(in the rows, 100 means zero)
Rows swapped in pairs by one turn or mirror: which row each one swaps with
The rows were stretched afterwards, more along some directions than others.
q75: 107 87 80 97 115 112 78 119 89 108 99 112 116 84 124 93 81 102 104 100
 93
q619: 100 101 93 117 109 108 97 98 95 102 113 124 103 98 106 97 99 75 84 94
 109
q832: 110 95 90 88 107 112 75 102 94 119 92 110 110 90 104 112 97 92 94 95 110
q15: 114 99 69 102 93 95 105 124 100 126 108 121 95 85 114 101 109 107 111 65
 95
q720: 83 103 105 124 134 93 96 120 92 117 106 100 99 110 96 83 82 97 89 97 109
q571: 85 102 114 108 117 83 101 90 88 100 97 101 94 110 94 90 83 97 75 122 101
q204: 93 86 79 108 100 106 86 114 104 94 105 94 105 121 126 96 81 100 93 73 98
q918: 113 97 81 96 102 113 81 76 110 103 100 107 116 101 108 83 93 101 107 74
 102
q583: 112 94 67 104 92 100 100 112 98 121 108 110 99 80 104 103 112 105 115 77
 98
q779: 104 106 88 116 113 95 89 125 100 109 110 93 116 96 114 93 101 83 107 82
 108
q32: 105 105 91 89 99 107 93 93 105 98 107 113 113 99 112 88 105 94 109 82 84
q644: 98 109 92 127 128 109 81 105 98 108 104 112 110 107 104 94 82 79 81 76
 120
q823: 87 89 88 108 101 90 103 97 94 104 104 88 106 91 109 104 106 104 92 100
 103
q414: 99 95 91 105 106 94 99 102 93 106 107 106 84 99 119 105 84 105 79 99 93
q658: 106 94 86 117 112 101 85 105 62 104 102 109 105 98 112 93 90 79 93 104
 114
q620: 113 97 87 104 102 95 97 115 58 108 99 120 109 94 109 83 100 79 103 103
 106
q77: 85 97 96 103 98 91 99 110 81 87 107 100 102 116 126 100 84 85 86 93 95
q850: 100 84 76 97 93 107 88 112 83 83 113 98 107 115 131 95 85 87 92 79 90
q947: 94 90 95 102 102 91 90 108 86 84 107 97 103 118 124 105 83 83 87 96 103
q902: 92 93 105 97 120 99 86 105 72 95 93 115 92 96 120 103 95 90 85 105 103
q559: 106 104 88 119 122 112 87 112 97 100 109 87 106 104 114 71 82 93 100 81
 100
q261: 100 98 79 91 81 97 102 108 83 85 112 98 96 106 124 97 78 89 92 85 96
q315: 98 100 78 108 115 114 99 109 120 100 94 111 93 82 117 99 79 108 104 60
 87
q691: 95 116 108 119 123 94 82 105 79 105 102 108 103 109 101 78 72 86 87 106
 112
q934: 110 100 83 100 105 116 82 89 115 99 103 113 110 103 107 88 101 83 102 70
 94
q487: 114 94 65 106 101 109 96 123 102 121 106 118 100 86 114 99 103 102 114
 74 85
q796: 112 91 77 100 86 85 90 116 86 102 116 94 107 105 128 104 111 78 89 83
 129
q554: 112 102 74 95 99 114 81 88 111 91 107 111 115 102 121 85 95 94 103 80 85
q774: 97 99 82 104 115 119 84 120 119 80 108 77 107 104 114 102 81 94 94 81 90
q252: 115 99 88 111 113 104 80 111 60 104 103 120 108 95 117 92 88 78 94 95
 123
q536: 112 95 78 94 94 109 94 89 101 99 110 108 113 102 109 76 103 97 110 72 85
q633: 81 92 98 125 123 110 90 96 121 75 114 79 98 111 109 104 87 99 87 89 103
q437: 107 110 95 83 89 85 98 109 106 114 106 101 114 93 109 105 121 94 101 84
 103
q381: 119 102 84 105 110 114 81 112 112 106 100 112 107 93 101 87 74 91 90 67
 108
q581: 100 96 82 99 110 97 83 119 90 117 118 112 95 99 115 107 107 97 94 86 103
q809: 90 85 81 108 101 104 84 115 93 86 111 97 97 119 127 100 80 82 88 81 98
q839: 104 93 80 95 98 120 92 99 108 102 101 106 109 96 110 80 87 102 118 78 81
q831: 95 111 91 98 100 101 92 114 115 103 110 99 95 101 109 122 111 96 85 82
 92
q983: 90 102 103 117 125 88 92 123 91 113 104 93 98 101 116 86 86 98 93 90 123
q507: 107 103 85 88 88 99 107 95 98 109 109 107 101 95 117 83 102 93 112 80 90
q146: 100 87 90 98 96 92 85 124 83 95 118 84 94 107 107 99 104 90 85 89 115
q851: 112 95 86 114 114 106 79 123 64 111 95 119 110 97 113 93 84 79 95 100
 115
q73: 90 92 77 104 91 94 92 100 94 81 113 93 101 117 130 99 90 92 86 90 92
q314: 90 85 84 105 95 103 88 98 94 99 105 95 106 118 107 100 84 96 94 88 100
q455: 101 102 98 105 119 103 89 100 113 111 96 118 95 84 116 117 83 103 81 87
 115
q515: 107 103 96 104 108 105 92 94 114 99 103 109 114 108 102 84 102 92 108 80
 93
q684: 109 98 81 101 106 124 77 99 113 106 98 101 126 111 101 81 95 90 112 68
 97
q225: 124 94 70 111 98 104 84 111 105 111 112 122 110 94 119 81 79 95 104 75
 116
q546: 99 103 107 97 127 88 90 105 97 110 89 112 101 105 121 93 79 91 84 101 99
q426: 96 101 95 104 125 109 84 104 100 101 106 100 103 96 107 120 91 88 78 93
 111
q482: 92 96 91 109 99 107 99 117 86 88 106 103 100 115 132 94 70 79 87 86 98
q326: 108 109 89 93 91 107 101 105 99 98 105 109 109 108 108 79 99 88 103 79
 91
q188: 92 100 105 113 108 92 85 115 81 93 109 105 111 110 111 93 73 90 86 108
 116
q459: 97 97 108 106 110 83 88 105 79 110 105 124 100 98 111 115 100 88 81 123
 109
q892: 86 94 88 131 115 107 91 120 104 114 102 87 106 109 93 82 76 101 102 80
 112
q955: 88 90 91 99 95 104 97 102 87 91 96 94 104 111 119 100 85 85 89 91 95
q413: 105 92 69 94 94 88 98 140 73 108 122 100 98 95 141 97 91 75 100 82 104
q529: 114 89 62 97 86 105 104 122 87 102 110 113 99 81 118 108 100 96 111 80
 89

Swapped with q620: q529
Swapped with q73: q554
Swapped with q536: q850
Swapped with q918: q204
Swapped with q437: q188

